One turn or mirror swaps these rows in pairs. Which row does each one swap with?
The rows were stretched afterwards, more along some directions than others.
val: [  2   3  10 -10   6  26   3   0  -5  23 -23  -8   3  -3 -27 -26   6 -27
  16 -16]
Lam: [-20  -8 -22   8   8  11   7   6  32  32  -4 -25 -27  20 -48 -14  10 -14
   6  37]
Lubo: [ -8 -12  15  -2  21  23   1   0   8  27 -13 -12   0  -1 -39 -20   6 -19
  27  -7]
Rup: [-17   8 -28  18  21  24  -2  -1  29  21 -11 -13 -31   7 -42 -27   3 -16
  10  31]
boti: [-26  -1 -32  13  -7   5  17  16  26  25  -7 -23 -16  -3 -51 -25   8  -9
 -13  29]
seket: [-26  -6 -30  14  -4   7  17  20  23  28   3 -28  -6   4 -61 -29  13  -9
  -4  29]
livi: [ -6  -2  -3 -10  34  10   7   0  -2   5  -7 -11   4  -5 -18 -10   0 -16
  12   0]
nanut: [ 13  -4   0   1  48   3  14  24  -1  11   7 -40  17  42 -39 -17  24  -5
  12   0]
fak: [  4  -7  22  -1  23  -2   0  11  -6   3   9 -26  17  40 -30  -7  22  -4
  17  -4]
Pada: [-12  -1  26  -1   3   5 -13  -1  11  18 -22  -5 -11 -12 -23  -5  -4 -10
  30   9]
zago: [ -2   2  13  -6  12  23   3   8   4   7 -18 -12  -3  -2 -29 -20   8 -12
  24  -7]
vukef: [ 11  -5  11  -8  37  -3   2  19  -2  11   2 -32   2  28 -32 -10  25  -2
  22  -4]
fik: [-17   0  -8 -12  13   3   1  31  -3  -2  11 -24  24  22 -40 -25  28  -6
  15  -2]
Leva: [-28  -7 -29  16   3   9   9  14  26  30   1 -32 -15   7 -60 -24   8  -9
  -5  33]
kozi: [ 14  -2  -8  -5  46  19  21   4   4  29 -19 -20   1   4 -30 -23   3 -21
   9  -5]
kemik: [-14  13 -33  17  31  18   7   5  30  13 -13 -10 -33  19 -36 -28  11  -9
   9  33]
miv: [  0  -5  17 -11  35  -4  -1  10   2  -7   9 -21   8  51 -13   0  25   5
   6   3]
Zal: [ -5  -7  22  -7  37  -2 -21  -2   9   8   3 -22  -8  43 -13  18  16  -1
  21  17]
Vuf: [-17  14 -31  14  19  26   4   5  23   8 -16  -5 -30  13 -34 -24  16  -6
   6  32]
fulig: [-12  11 -31  13  25  19   3   5  25  12  -7  -5 -26   9 -32 -26   6 -14
   8  30]
kadad: [  5  -3  -5 -12  19  26  13   0  -1  28 -28 -13  -6   4 -26 -34   4 -24
  11  -5]
Fusas: [ -3  -9   4  -5  33 -11   5  15  -3  -2  19 -34  21  28 -27  -6  17  -5
   8   2]
panis: [-13  11 -25  15  25  24   3   0  34  15 -23  -3 -36  18 -37 -23  12  -6
   8  33]
litot: [  1   5   2 -15  28   6   3  32  -9   0  -1 -29   7  31 -34 -18  29  -7
  22 -12]
Lat: [-12  10  -1 -17  15  22  -2   8 -11   9 -13  -4   4 -19 -25 -18   6 -27
  17 -14]
tikig: [-28 -11 -16  20   8  12   7   8  33  33  -5 -23 -20  24 -62 -15  16  -4
   4  39]
susak: [  0  -1   7 -13  17  20   7   6   2  28 -19  -7  -2 -11 -36 -33   4 -28
  29 -14]
Dofe: [-26  -5 -31  14  -3   9  17  10  36  38 -13 -24 -24   6 -55 -29   7 -10
  -3  35]
vopif: [-24  -8 -25  17  -7   6  15   8  30  33   0 -22 -13   4 -54 -28  11 -13
  -6  33]
Tosag: [-11  13 -33  12  28  27   4   2  25  16 -14  -7 -29   9 -35 -27   9 -17
  10  26]
sop: [-26  -5 -29  14  -3   6  16  19  20  28  -1 -23 -12  -4 -54 -23   5 -11
  -4  29]
sobi: [-30  -6 -19  16  -8   7   5  13  24  26  -2 -21 -10   0 -58 -17  10 -12
  -4  32]
Zuv: [-24 -13 -28   9   6  16   7   3  29  37  -4 -19 -15  11 -57 -16  12 -13
  -6  33]
bif: [ -2  -5   4 -10  27   6   3  28   1  -8   8 -30  15  40 -37 -19  31   9
  11  -4]
daz: [-23   6 -21  20  30  24  -7  -4  27  16  -4  -9 -26  23 -41 -19  10 -14
  15  38]
Dasal: [-14  14 -22  17  17  26  -6   8  23   9 -19  -6 -29  10 -40 -19  14  -9
  16  27]
muziv: [  9   3   9  -8  21  10   7   9   0  22 -28 -10 -13 -18 -28 -21   5 -14
  27 -10]
sidop: [ -9   2  11 -10  18   0 -10  21 -11   0  17 -28  20  19 -31  -9  23 -17
  17 -10]
bivor: [-14  10 -22  10   5  21   3   5  32  18 -20  -6 -34   1 -39 -31   2 -13
  17  32]
Dom: [ -8  -2  20  -6   9  10   3  -5  12  16 -19   2 -13   1 -14 -21  -1 -16
  24   4]
gikaz: [-28  -3 -38   4  -1  10  17  16  17  22   2 -20  -4   3 -49 -21  13 -10
 -12  29]
bobu: [ -6  -3  -2  -5  14  21  12   2   8  14 -16  -4   4  10 -34 -34   3  -8
  11  -3]
vur: [-12  14 -26  15  16  21   1   4  22  14  -9  -4 -21   2 -32 -26   6 -20
  13  25]
Fon: [ -5 -11   4  -3  28   7   5  13   1   7   8 -30  13  55 -34  -9  22   1
   5   0]
duk: [  5 -11   6  -8  25   5   0   9   2   9  10 -25   6  46 -32 -13  17  -2
   5  -1]
deg: [ -2 -16  12 -11  28   7   2   8   7  10  17 -32  16  45 -36  -8  25  -5
  10   3]
Kip: [ 10  -6   2  -6  15   0  11  21  -2  14  -2 -38   9  33 -30 -29  20 -11
   6  -5]
Ludek: [-12  -3  16  -9  12  -8   4  22   2  -6   6 -24   4  42 -20  -9  24   8
  12   8]
vug: [-19  11 -24  12  32  26 -10  -4  24  10 -12  -4 -31  20 -31  -8  12 -14
   8  34]
Fivo: [  4  -1   9 -12  20  11  -1  15 -10   8   4 -31  17  44 -30 -13  28 -11
   7 -10]
Bifon: [-12  -6  28  -1   8  10   1   2   2  13 -14  -6   2   0 -26 -12   4 -10
  23  -1]
gosu: [-15   5 -10 -14  22  27  -1   5   0  17 -20   0  -3 -11 -24 -20   8 -29
  25  -8]
nider: [-29  -6 -30  18   2   6  20  14  29  33  -4 -25 -17   3 -60 -30   8  -9
  -3  34]
Mozo: [  5   1   0 -17  21  16  13  -2  -5   9 -21  -4  -1   6 -16 -13   8 -11
   3 -10]
pezot: [ -5  -2  10  -2   0  21   4   9  -3  18 -22  -7  -6  -6 -38 -24  -1 -11
  20 -10]
Gep: [-19   9 -25  18  26  25  -2   0  33  18 -14 -11 -33  28 -42 -27  12  -9
  18  39]

Tosag pairs with seket
kemik pairs with nider
vukef pairs with muziv

